In the data rows, 128 means zero.
Some points, one per row:
[178 120 139 147 103 147 174 103 154  34 187 178 132 112  98 133  87  61
 150 117 125 166 107 152 160 102 179 139 186 165 118 136]
[ 47 176  94 125 124 219 155  51 102   0 125 159  48 111 101  95  49  93
 129 137 130 243  91 214  87 161 151 124 177 140 155 165]
[ 68 137  98  78  90 161  96 124  78 108 138 157  61 204  75 161 122  97
 107 118 115 191  88  93  74 133 149 108 127 136 205 131]
[177 128 100  66 161  63 178 154 211 156 172 112 163 117 157  64 161 123
 114 139 141  63 128 111 175 109 147 142 125 126 119  95]
[104 137 165 102 201  56 151 127 150 160 100 111 139 175 145 139 202 104
 146  89 133 203 110  88  91  65  61  77  72 130 157 100]
[160 161 113 130 129 118 179 124 156  49 118 119  80 154 168  73 114  49
 168 172  97  86 124 139 142  90 157 183 100 170  53 102]
[143 162 142 157 100 144 122 144 130 186 121 141  93 122 166 141 131 115
 110 132 117  65 125 146 166 172 153 151 120 133  77 134]
[133 120  85 106 139 170 125 126 116 137 195 145 127 131 121  97 116 154
 160 128 146 118 157 181 147 182 120 135 187 131 129 194]
[107 120 129  94 122 101 102 162 189 200 106 107 141 154 151 142  92 146
  85 133  88  96 151  65 119 212  52 105 105 140 122 119]
[156 121 139 107 151 120 152 130 160  88  92 117 117 124 120 159 154 114
 125 140  73 173  78 141  82 110  90 142  82 111 112 108]
[147  95 132  97 135  85 106 163 121 190 105  76 189 183 156 160 207 124
 154 144  91  94 127  68 130 153 104 118 111 143 137 123]
[152 120 132 149 132 198 138 110 119  79  51 124 123  88  89  77  93 110
 141 185 132 185  96 128 123 157 147 130 125 135 140 131]
[ 95 113 181 172 116 131 113  72 136 138 108 141 157 128 196 111 129 104
  68 122 118  89 146 183 103  88 143 173  60 142 111  97]
[122 117 101 125 136 120  69  99 135 119 120 170 101 113 121 196 124 127
 121  73 138 141  91 109 125 131 138 111 144 122 147 172]
[134 164  96 135 115 152  80 168 122 149 116 137 133  86 103 169 138 185
 109 134 149  91 138 132 121 154 133 147 151  82 132 167]
[137 163 136 176 109 176 175 153  82 100 122 105 144 119  90 129 140 119
 131 156 110 167 155 115 204 133 104 146 195 142 135 127]
[189 137 136 135 148 125 243 121 179  71  97 149 124  79 112 137 188  74
 142 178 131 215 167 136 215  76 124 111 206 158 121 150]
[132 168 160 122 130 173 151 104  96 115 102 107 131 160 130 101 122 128
 144 175 111 138 192 160 164 121 107 143 134 129 128 118]
[ 92 137 145 162 138 149 102 143  83 137 107  97  77 221  86 168 139 163
 159 120 118 191  75  97  94 159 102  93  81  79 161 111]
[161 120 133 107  55 151  77 114  98 195 119  83 140 125 181  60 142 173
  82 115 142  43 187 229 141 158 146 167 105 127  85 151]
[145 146 121 140 119  82 123 142  69 215 149 102 125 132 196 116 173 104
 131 143  61 126  77 163 112 138 117 135  47 102 105 129]
[167 123 161 119 181  89 126 177 151 184 119 108 173  98 128 130 183 169
 121 176 151  79 193 128 172 117 156 155 169 144 150  78]
[ 89 136 118 107 177 104  80  15 141 178  95 214  84 144  94 223  98 146
 122  63 136 227  29  97  16 152 100  46  50 100 147 153]
[120 126 119 130 127 101 101 129  94 171 174 135 148 167 139 154 108  94
  90 135 143  92  88  91 151  84 112  79  61 130  97 140]
[138  91 108 132 128 117  80  94 159 154 198 137 112 145 177 115  93 136
  89 131 105  77 147 104 143  98  77 139  69 133  83 145]
[112 162 129 143 113 124 102 143 121 114 123 122 105 173 116 105 144 125
 132  85 151  88 126 148  93 121 127 138 105 132  98 143]
[107  93 148 100 109  65  69 144 187 246 139 107 180 116 189 115 113 148
  94  92  95   0 156 110 142 127 107 121  78 162 109 128]
[163 146 100 152 133 163 124 125 129  71 109 166 114 107  88 129 117 145
 134 131 159 158 118 145  60 174 153 158 131 109 120 122]
[109 139 146 133 147 190 149 145 119  26 130 155 139 122   3 120 133  57
 183 126  91 253 109  97 148 138  87 100 181 133 103  81]
[104 137 133 113 163 122 127  84 122 109 151 140 130 106  87 153 114 127
 108 116 143 145 145  86 127 115 116 139 174 130 122 180]
[ 89 140 187 134  96 152 139 112  52 108  93 147 105 160  83 145 111  88
 137 116  93 136 119  93 147 113 179 145 129 128 151 103]
Here are 16 more points, each followed by its number:
[129 122 124 110  97  99  88 142 123 199 110 138 143 155 113 164 128 169
 114 124 163  99  90  73  56 201  84  87  95 143 143 115] 0
[201 129 121  86  99  97 153 158 173 121 134  96 156 149 152 117 189  58
 115 148  88  61 183  95 166 124 156 167 181 141 111 112] 1
[145 167 106 166 109 146 162  95 124 119  76 213  96 148  20 178 145 119
  86  84 137 219  89  82  37 108  96  67 187  81 112 134] 2
[118 168 144 150  93 219 128 107  94 131  90 133  81 107  33 160 105 145
 118 102  91 179 117 117 189 152 115  98 194 104 147 166] 3
[131  38  75  52 155   7   1 108 121 255 221 127 160 179 158 204 101 143
 146  63 215 111 176  93  83 145 120  71  41 145 177 147] 4
[133 109 106 130 109 175 114 167 113 150 129 134  92  92  78 140 104 161
 120 151 177 155 154 119 102 142  85  98 160 142 152 107] 5
[177 122  97 106  90  74 101  89 106 190 146 131 109  88 201  89 147 153
 135  81 160   0 165 157 142 146 138 134  84 170 111 197] 6
[118  81 122 141 140 140 119 122 121 131 106 135 192 111 181 141 140 118
 100 125 139 114 124 110 125 116 139 116  90 150 147  88] 7
[116 118 116  67  85 129  68   0  83 172 157 129 140 151 170 108 155 155
 107  82 158  65 122 231 129 174 168 142  96 136 139 130] 8
[102  93 133  93 156 122  85 129 130 177 145 131 120  57 149 141  96 143
  96  94 151 115 174 139  95 176 155  71 119 172 132 136] 9
[118 103 150  76 178  82 117 170 149 169 140  55 197 106 158 109 104 188
  97 164 149  87 176 149 113 110 170 150 121 153 125  78] 10
[139  96 156 115 111 111 166 193 182 118 171 102 153  67 152  60 140 124
  99 168 129  47 190 168 197 122 176 162 170 179 135  88] 11
[121 116 126 156 142 134 134 129 139 115 125 173 123 128  71 111  91 166
 114 158 133 169  79 124  85 154 134 118 155 108 118 117] 12
[123 131 187 117 162  64 121 156 222 170 145 103 157  97 251  91 141  81
 112 156 161  33 237 149 205 123 150 131  87 187 131  67] 13
[ 78 165 150 138 145 177 255 130 157   0  88  97  92  94  77  71 161  40
 160  95 123 237  88 106 174  73 147 160 207 133 178 149] 14
[136  89 128 130 126 155 100 156 127 104 113 139 172 140  92 122  86 144
  75 169 106 149 165 109 139 149 176 104 190 139 157  85] 15
Which two of these numbered points are nearest to each point below, looking only along the 4 directions in which the first points spread most? Their numbers follow each, nearest first.
[ 65 107 103  70 112 139  79 102 113 170 146 111 162 112 209  90  96 130
 106  92 154  49 171 141 181 138 112 151  60 222  80 146] > 6 8
[160 136 113 117 112 164 122 140 104 125 114 133 145 129 139  96 115 146
 120 145 107 117 136 159 168 137 140 128 169 132 115 159] > 15 5
[153 163 142 206 114 107 194 138 151 119  83  83 101 155 181  99 186  75
 120 197  68  63 169 116 213  47 126 181  82 132  83 134] > 1 13
[116 132 130  69 162  47  94 103 158 210 147 158 156 131 167 154 116 179
  96 122  96  63 151  99  71 152 118  71  52 152  62 101] > 4 0
[107 157 165 185 117 250 103 128 129  24 139 179  94 154   0 136  40 122
 144 103  95 255   0 124  20 144 101  76 177  49 181  93] > 2 3
[119 183 110 174 111 152 119  75 101  98 119 164  84 113  57 131 135 145
 132 104 157 157 100 158  74 111 101  96 145 113 113 142] > 12 3
[124 143 118 117 106 128  68 133 128 134 128 105 143 160 177 114 104 146
  89 153 164  99 132 154 104 151 172 138  71 157 125 110] > 8 9
[179 157 137 141 142 152 219 169 116  13  60  93  98 130  72 177 223  79
 139 161 136 255 153 132 180 108 107 140 219  74 163 152] > 14 3
[134 163 118 100 179 180 129 195  65  48 114 140 125 170  23 175  79 131
 148 191 137 255  75  70  91 158  96  78 156 110 175 153] > 2 3
[160 150 141 110 132 224 200  80 123   0 154 144  91 126  84  58  47  74
 159 146 138 199 121 173 205  80 162 181 198 165 167 174] > 14 3
[120 111 123 165 132 102  93 197 116 131 131 149 164 152 141 185  86 160
  99  94 120  90 138 164 111 148 133 146 152 102 117  55] > 9 7
[144  81 129 116 152 101  88 183 190 106 152 126 152 139 139 117  69 149
 138 112 164 149 145 162 143 141 115 155 179 135 172 119] > 15 5
[ 90 140  95 122 141 122  89 124  92 149 181 155 128  99  83 116  50 105
 128  91  97  86  67 125 113 113 217 147  86 147 122 201] > 8 9
[133 173 126 183  94 155 186 105 134  12  52 169  82 130  29 140 184  86
 138 150  58 229  32  96 157  52 142  95 172  59 153 155] > 14 2
[131 128  89 104 142 154  95 130  84 164 156 118 130 118 108 140 128 130
 120 105 142 160 131 122 152 147  97 144 144 134 116 144] > 5 15
[102 137 118 106 147  68 135 127 130 150 129 119 131 140 175 105 149 119
 104 128 136 103  74 126 102  90 135 125  39 122 131 106] > 7 9
[145 169 146  98 146  77 124 139  97 168 109 109 131 186 120 125 188  92
 129 149 115 167 118 105  62 125 129 122 100  86 143 125] > 7 0
